In the rows, 128 means zero.
The rows below come in pairs that one turn or mirror swaps. Which row does each named row swap with?
J530: [132 126 117 133 107 126 125 119 105 140  98  92  99  58 104 150 109  96]
J996: [112 120 119 115 142 128 176 137 122 130 130 128 128  97 172 123 142 156]
J303: [106 131 168 131 108 124 147 144 142 135 139 122 107  97 109 138 159 185]
J821: [110 101 122 136 127 153 153 126 134 153 147 148 108 143 140 115 137 158]
J888: [174 133 129 127 129 115 177 114 171 139 137 120 119 104 141 131 154 107]
J989: [114 132 180 141 122  85 134  81 164 135 141 114 144 107  99 138 128 149]
J390: [164 140 117  99 125 118 161  97 107 126 140 116 109 120 126 175  98 117]
J743: [144 150 140 140  76  90 125  98 137 174 121 171 130  98 112 110 142 117]
J81: [115 130 151 126 122 130 106 140 159 134 137 105 105 142 140 155 149 162]
J662: [167 141 126 127 120 121 155 130  86 140 124 121 124 107 139 154  98 177]
J663: [119 151 176 117 103 106 134 138 150 177 145 103 139 112 109 149 132 149]
J945: [135 136 115 145 101 114 155 150 110 137 158 120  99  77 159 148 152 107]
J930: [170 132 132 107 114 126 125 141 124 131 113 125 133 103  82 152 128 183]
J113: [173 127 137 123 135 115 172 109 105 146 152 133 134 140 150 118 140 127]
J345: [158 133 131 145 126 110 170 146 147 123 107 106 121 121 122 129  94 109]
J691: [140 135 139 136 112 112 124 155 138 132 156 132 133  43 147 132 110 118]
J689: [172 105 109 138 114  99 111 111 113 133 104  97 122  76 124 125 174 136]
J587: [132 121 104 142 133 127  84 144 151 147 139 129 149  72 120 154 118 142]
J833: [ 79 135 140  97 119 115 140  92 157 144  98 113 109 101 124 141 140 164]
J878: [127 122 136 155  84  97 168  57 119 145 129 144 129  91 117 163 152 127]
J275: [118 108 125 122 114 122  75 135 120 149 159 131 126 126  93 134 143 116]
J29: [159 138 135 151 121 108 149 109  93 137 141 118 122 107 134 163 151 196]
J386: [155  97  93 139 127 114 116 133  99 152 128  72 138 117 123 138 128 124]
J819: [144 151 153 163  83 148 124 127 119 149 130 123 159 108  92 147 110 164]
J425: [120 119 151 121  76 111 134 106 127 171 130 161 157 106 140 147 169 137]
J264: [108 134 108 144 122 105 144 133  84 143 133 121 129  69 137 120 145  91]
J902: [187 129 142 126 118 118 113 110 134 143 138 126 131 106 132 129 105  78]
J458: [123 117 143 131  56 133 120  96 116 120 128 153 150  86 108 147 156 121]
J89: [132 126 118 117 150 114 128  88 133 145 162 114 102 114 126  79 137 143]
J143: [140 122 128 121  79 132 120  90  91 112 119 118 165  83 139 145 158 119]
J225: [133 133 114 176 157 132 163  97 141 151 143 131 129  87 127 100 142 121]
J138: [168 126  99 157  93 106 107  77 134 179 128 119 107  99 113 118 132 125]
J5: [ 98 123 130 130 130 133 145  81 149 139 148 162  98 117 121 115 143 175]
J309: [132 129 131 131 111 117  97  52 113 124 123 127 145 123 116 142  98 147]
J943: [ 85 132 117 143 106 129 150 152 121 132 130 122 140 100 158 153 103 118]
J619: [ 86 127 113 133 110 126 135 130  93 149 134 129 109  82  95 135 159  93]
J696: [134 140 115 136 116 106 170  50 158 143 138 126 128 103 124 130 141 164]
J787: [ 98 133 130 138 156 129 131 105 138 124  88 138 108  95 121 108 102 114]
J740: [134 140 152 120  77 115 165  96 104 146 154 144 108 130 107 155 142 164]
J161: [122 141 112 121 118 133 163 155 134 151 138 111 131 113 116 157  80 159]
J557: [108 138 124 117 113 120  92  67 134 129 114 139 154 101 114 144 139  98]
J279: [119  98 110 145 112 117 102  90 148 131 138 115 123 116  84 146 176 146]
J13: [153 143 166 137 109 116 120  74 104 114 116 124 124  94  98 155  89 135]
J280: [ 76 137 147 109 114 119  94  91 123 152 130 121 121  84  98 145 111 126]
J920: [115 147 160 137 121  98 101 125 163 153 104 117 117  65 101 133 150 130]
J777: [178 101 143 126 144 102 155  98 119 169 126 111 101 126 131 156 152 138]
J656: [168 138  96 120 116 126 139  89 122 111  88 123 114  81 128 147 119  98]
J380: [114 118  98 145 149 128 136 122 124 126  94 118  91  77 100 139 101 135]

J425 pairs with J945
J740 pairs with J996
J833 pairs with J390
J345 pairs with J989
J309 pairs with J380

